In the data rows, 500 means zero.
Here are some points:
455,444,447,473,500,536,567,586,601,613,609,624,621,645,639,644,629,616
643,651,611,526,447,420,385,376,391,416,437,474,516,546,569,578,592,582
478,494,530,592,653,691,685,643,560,494,447,429,434,443,448,458,446,436
422,417,427,457,457,469,451,435,444,456,450,419,396,385,385,414,422,422
423,384,345,329,350,403,447,445,404,376,364,374,383,386,393,405,420,451
412,401,387,399,431,465,503,539,558,567,566,555,566,578,581,570,551,520
411,399,388,409,436,482,540,599,662,737,773,806,802,767,691,614,553,503
473,462,472,493,539,585,623,629,627,609,603,582,565,547,520,495,482,468
423,406,415,432,456,482,484,466,469,482,506,531,551,529,511,486,459,451
475,486,499,494,482,449,424,426,425,431,428,414,406,411,415,429,436,440
457,459,467,481,508,546,569,590,597,596,598,592,602,617,628,638,629,624
762,773,741,700,652,601,542,505,459,429,423,423,428,453,480,506,526,548
506,520,482,430,379,348,358,386,417,432,457,457,476,471,485,492,495,498
558,554,515,449,379,345,321,317,318,327,355,384,396,390,397,403,418,444
396,372,356,368,427,519,600,618,563,484,446,440,460,484,530,538,539,540
489,506,522,553,584,573,564,517,473,454,450,481,502,530,571,579,586,597
515,514,483,420,379,347,358,380,422,443,460,461,476,480,490,501,506,501
528,522,511,486,496,511,527,551,573,560,555,515,486,451,414,393,391,406
722,731,713,664,631,568,545,497,463,430,410,389,377,394,419,471,508,529
528,572,596,580,523,469,426,423,417,445,478,504,532,553,557,558,544,534
491,512,548,588,601,568,512,454,420,412,442,467,495,540,567,568,585,588
442,427,424,442,459,495,545,577,619,653,689,722,736,741,721,689,633,577
418,383,367,351,358,384,416,487,534,531,500,436,395,386,400,411,426,418
628,624,595,552,485,434,393,374,371,382,389,427,462,513,548,587,608,636
435,472,538,602,619,567,489,443,422,429,446,475,496,525,541,543,553,550
396,379,378,380,403,453,501,548,558,531,472,432,408,407,414,411,400,403
517,552,600,654,685,686,646,581,520,456,417,406,409,433,456,473,460,460
588,592,613,620,618,599,594,570,552,540,521,522,519,512,514,502,501,496
639,640,640,640,628,620,583,556,524,500,469,469,468,459,463,464,450,443
492,517,559,602,647,652,628,597,572,562,562,587,592,604,610,621,621,612
461,476,506,559,617,668,684,655,585,505,445,419,416,425,441,466,470,464
430,397,373,361,374,389,390,381,354,380,418,447,454,433,407,405,422,447
35 more points follow, each with its number after it:
517,514,496,501,504,525,540,552,565,564,556,548,525,498,460,431,421,421 0
495,539,583,593,550,491,458,428,427,456,485,510,533,543,548,542,539,532 1
410,409,416,442,463,482,504,520,524,504,490,460,448,439,438,419,408,410 2
417,410,416,435,459,472,471,451,443,459,479,512,536,526,512,495,475,466 3
523,511,516,510,500,510,525,538,557,542,514,485,443,402,377,368,371,382 4
504,497,501,512,519,552,565,575,575,563,556,564,561,578,607,626,647,646 5
625,638,637,636,620,617,591,565,530,495,484,478,473,469,474,458,448,444 6
405,393,383,377,388,413,440,482,513,519,486,448,399,376,404,421,424,419 7
442,458,476,488,472,446,430,431,432,473,500,524,530,520,517,519,522,529 8
449,457,479,520,555,588,624,615,583,541,492,443,426,436,450,453,466,467 9
402,385,373,404,439,514,600,695,773,818,824,771,710,639,570,522,493,476 10
490,493,490,450,390,358,349,364,402,446,475,497,522,534,551,557,545,535 11
503,493,491,496,513,546,547,564,565,579,574,558,540,506,481,460,442,445 12
538,537,510,447,400,383,395,411,436,460,469,485,480,464,454,457,457,466 13
488,506,533,547,566,543,521,503,504,515,523,539,536,522,508,490,472,456 14
424,380,346,307,296,284,301,321,364,415,482,523,510,467,414,408,415,440 15
423,415,432,473,512,561,598,615,618,595,561,514,474,444,428,415,411,414 16
456,465,490,504,544,580,620,635,619,568,506,436,395,366,352,354,363,381 17
559,576,589,627,644,637,614,567,525,506,480,455,420,383,363,362,367,387 18
685,698,654,595,539,525,522,523,532,523,533,543,551,557,574,589,602,610 19
600,614,612,590,553,503,442,401,384,384,401,427,467,502,545,588,613,641 20
508,544,585,613,589,524,458,411,386,408,430,478,507,531,554,577,586,585 21
428,435,457,463,465,437,416,415,440,478,516,547,571,564,565,563,540,543 22
463,476,499,529,561,583,590,581,552,512,463,434,406,425,435,467,485,507 23
409,412,438,495,527,563,586,602,595,571,531,502,485,487,499,521,544,559 24
580,592,598,600,571,525,480,427,407,401,406,435,475,501,555,586,624,645 25
483,493,493,459,415,385,375,384,403,425,441,480,509,529,537,546,532,521 26
457,464,462,452,440,420,428,432,446,459,457,465,480,479,482,474,469,449 27
492,478,466,488,507,528,557,581,587,598,598,604,619,630,650,643,646,634 28
482,480,491,513,540,564,578,576,559,540,530,527,530,556,586,610,627,631 29
392,371,361,376,415,478,556,630,700,752,790,776,736,661,585,523,470,459 30
465,473,473,457,431,413,406,415,430,449,464,471,482,492,496,492,484,465 31
475,485,486,458,423,395,387,399,411,421,441,475,498,518,528,519,517,501 32
416,417,442,479,497,491,486,476,495,516,518,521,499,499,492,502,521,534 33
391,375,376,391,433,502,590,683,762,817,819,787,731,647,575,523,488,472 34
Which of these numbered points is nearest to each point below, ignoring the 2 directions in which the first points spread most? Its number follows each.
572,556,499,432,386,365,366,389,406,421,435,440,419,416,415,418,433,450 > 13
429,391,373,387,415,447,422,378,340,331,340,373,403,402,410,418,436,448 > 3
483,499,487,448,396,362,360,378,422,449,478,510,525,540,553,557,536,542 > 11
410,401,407,435,480,519,556,576,579,586,577,543,514,461,427,393,390,396 > 18
529,526,538,551,560,574,568,549,518,488,471,480,497,533,570,608,631,640 > 29
427,393,352,336,344,394,458,499,494,459,416,385,366,365,381,416,435,440 > 23
802,767,719,650,584,537,478,444,395,379,351,346,346,370,415,458,509,522 > 19
452,453,474,494,550,609,664,695,668,597,522,430,383,357,347,353,364,390 > 17
423,390,351,317,314,335,396,469,533,534,479,415,375,370,380,406,428,441 > 7
400,398,409,445,494,559,600,644,658,645,607,541,476,420,383,369,374,396 > 17
392,365,368,389,426,482,549,606,665,708,737,736,717,669,605,539,490,458 > 0
423,419,442,475,527,577,624,642,639,607,553,507,470,441,424,412,400,412 > 16
435,448,455,483,499,501,497,499,499,500,511,528,513,490,474,459,452,456 > 14
422,414,426,446,458,472,481,471,493,512,538,549,541,510,481,469,444,451 > 14
706,740,728,689,667,610,571,525,490,469,466,455,459,480,494,517,533,554 > 13
395,375,379,406,452,504,550,579,577,534,485,456,434,423,417,403,397,399 > 9
390,364,360,382,425,484,568,645,729,799,815,806,745,675,590,528,476,464 > 30
593,598,586,554,511,459,414,390,379,385,407,433,466,504,550,581,612,629 > 20
